Each row has a name. Each question is about the rows just above it.

Z159: [ 87 149  90 110  84 151 100  93 150  97]
Z128: [ 87  90  90 110  84 162  90 117  90 131]
Z701: [ 87 149  90 110  84 151 100 103 150  97]
The value that Z128 holds more than once:  [90]
The next entry after [100  93 150]:  [97]

Z802: [100  90 151 116  94  91 122  91  84 150  92  77 142  95 110 152 146 125
  74 140  88 139 145 113 120  97 125  87  91 103  93 114 128 115 160 159
 114 110 114 147  74 126  85 140 101  97 140 130 133 159  91 104 158 135
  92 129 143]
Z941: [108  91 103 115 152 125 104  80 129 142 161 130 162 142 148 134  97 142
 143  90 118 148 102 130 133  87 131 115  92 157 116  91 130 119 126 118
 136 113 123 128 130 113 144  97  98 120 126  90 112 170  99 152  94  97
  88  94 121]
Z945: [133 146 147 130  94 115 141 155 110 114  86  91  95 104 100 121 152 119
  99 156 124 108 146 118 117 151 119 124 145  91 124 152 100 127 129 136
 113 130 122 125 109 132 101 151 141 120 112 154 136  94 140  95 157 149
 150 150 121]
The row with [108  91 103 115 152 125 104  80 129 142 161 130 162 142 148 134  97 142
 143  90 118 148 102 130 133  87 131 115  92 157 116  91 130 119 126 118
 136 113 123 128 130 113 144  97  98 120 126  90 112 170  99 152  94  97
  88  94 121] is  Z941
Count of [130] in Z941:  4
Count of [142] in Z941:  3

Z632: [ 94 167 157 115]
Z377: [126 130 126 130]
Z532: [126 139 125 118]
Z637: [106 157 113 110]
Z633: [122 146 123 109]
How many times does Z377 hold [126]?  2
What is the next entry after [106 157]?  [113]
Count of [126] in Z532:  1

Z323: [ 78  78  81 182]
Z859: [99 99 99 99]
Z142: [151 181 151 151]
How many times does Z859 hold [98]?  0
Which value appears more than once in Z323?  [78]
Which value appears more than once in Z859?  [99]
The value that Z142 holds more than once:  [151]
What is the next entry after [78 78]?  [81]
What is the next entry after [181 151]?  [151]
Which row holds [ 78  78  81 182]?  Z323

Z647: [126 145 113 136 130 135 129 137 120 122 142 134 122 134 113 141 123 111
 131 121 144 123 127 147  92 127 117 124 129 125 133 128 140 139 121 143
 132 127 115 127 115 118 122 123 123 158 134 120 112 125 132]
Z407: [148 143 122 117 112 124 139 152 107 121 119 127 113 140 123 139 110 133
 123 109 121 140 143 104 138 145 120 138 131 120 132 115 124 142 119 133
 136 136 101 143 134 124 121 148 109 150 129 133 122 131 140]
Z405: [113 128 118 147 140 138 110 113 141 132 146 128 133 137 110 134 135 115
 138 144 121 127  92 147 123  99 123 112 130 133 136 129 148 135 131 145
 129 120 141 112 109 125 147 108 131 149 127 126 114 124 113]
Z139: [137 149 123 147 137 126 138 133 119 127 127 145 116 142 105 134 124 138
 119 140 119 145 129 130 137 125 132 125 135 139 149 122 129 124 114 152
 130 129 109 123 106  98 131 137 119 150 122 128 119 110 132]
Z789: [124 130 124 119 141 128 120 119 134 134 129 133 127 133 119 127 132 135
 127 139 119 137 116 142 134 109 134 120 137 136 137 129 129 122 124 144
 128 125 135 120 108 115 134 123 134 132 122 128 126 117 122]
Z96: [138 129 141 152 132 127 113 118 127 143 136 126 125 151 108 133 129 138
 121 134 124 157 107 139 150 111 132 132 118 123 138 104 128 138 131 132
 123 125 142 119 119 116 171 133 126 133 127 144 142 134 133]
Z804: [132 124 129 122 129 127 118 133 122 135 133 119 127 123 141 130 127 128
 125 117 132 134 131 127 137 128 128 136 127 112 114 125 113 131 127 120
 125 130 142 138 124 130 121 129 146 114 136 128 134 134 134]
Z380: [130 108 135 119 129 124 108 122 135 142 123 110 133 123 148 122 131 140
 128 114 139 139 124 135 143 115 135 132 132 117 114 126 111 127 133 117
 125 129 156 134 128 141 132 128 148 101 127 137 143 135 124]
Z763: [128 113 136 135 144 120 113 112 140 145 117 125 132 125 139 115 138 155
 122 132 140 147 125 149 147 105 148 125 140 134 128 130 109 110 126 132
 123 127 155 123 110 120 134 128 151  98 118 135 144 118 121]
Z43: [138 117 128 104 118 121 123 138 124 132 110 112 125 122 151 124 120 144
 127 103 137 137 143 118 141 131 131 141 139 119 117 127 109 129 126 121
 133 135 133 144 136 141 114 140 134 111 124 135 142 134 133]
Z988: [138 129 141 152 132 127 113 118 127 143 136 126 125 151 108 133 129 138
 121 134 124 157 107 139 150 111 132 132 118 123 138 104 128 138 131 132
 123 125 142 119 119 116 171 133 126 133 127 144 123 128 118]
Z388: [128 131 115 110 121 132 124 145 117 123 136 118 126 119 142 137 120 111
 133 110 126 117 133 115 123 138 115 134 129 109 111 132 123 140 125 123
 132 132 127 144 130 138 103 125 138 132 140 120 126 139 139]
[128 131 115 110 121 132 124 145 117 123 136 118 126 119 142 137 120 111
 133 110 126 117 133 115 123 138 115 134 129 109 111 132 123 140 125 123
 132 132 127 144 130 138 103 125 138 132 140 120 126 139 139] is in which row?  Z388
Give the next entry after [144 121 127  92 147 123].  [99]

Z617: [ 87 124 126 168  88]
Z53: [126 126  88  91 129]
Z355: [ 84  91  88 126 125]
Z739: [128 127 128 129 128]
What is the next entry after [ 91  88 126]?  [125]
How many times does Z355 hold [88]?  1

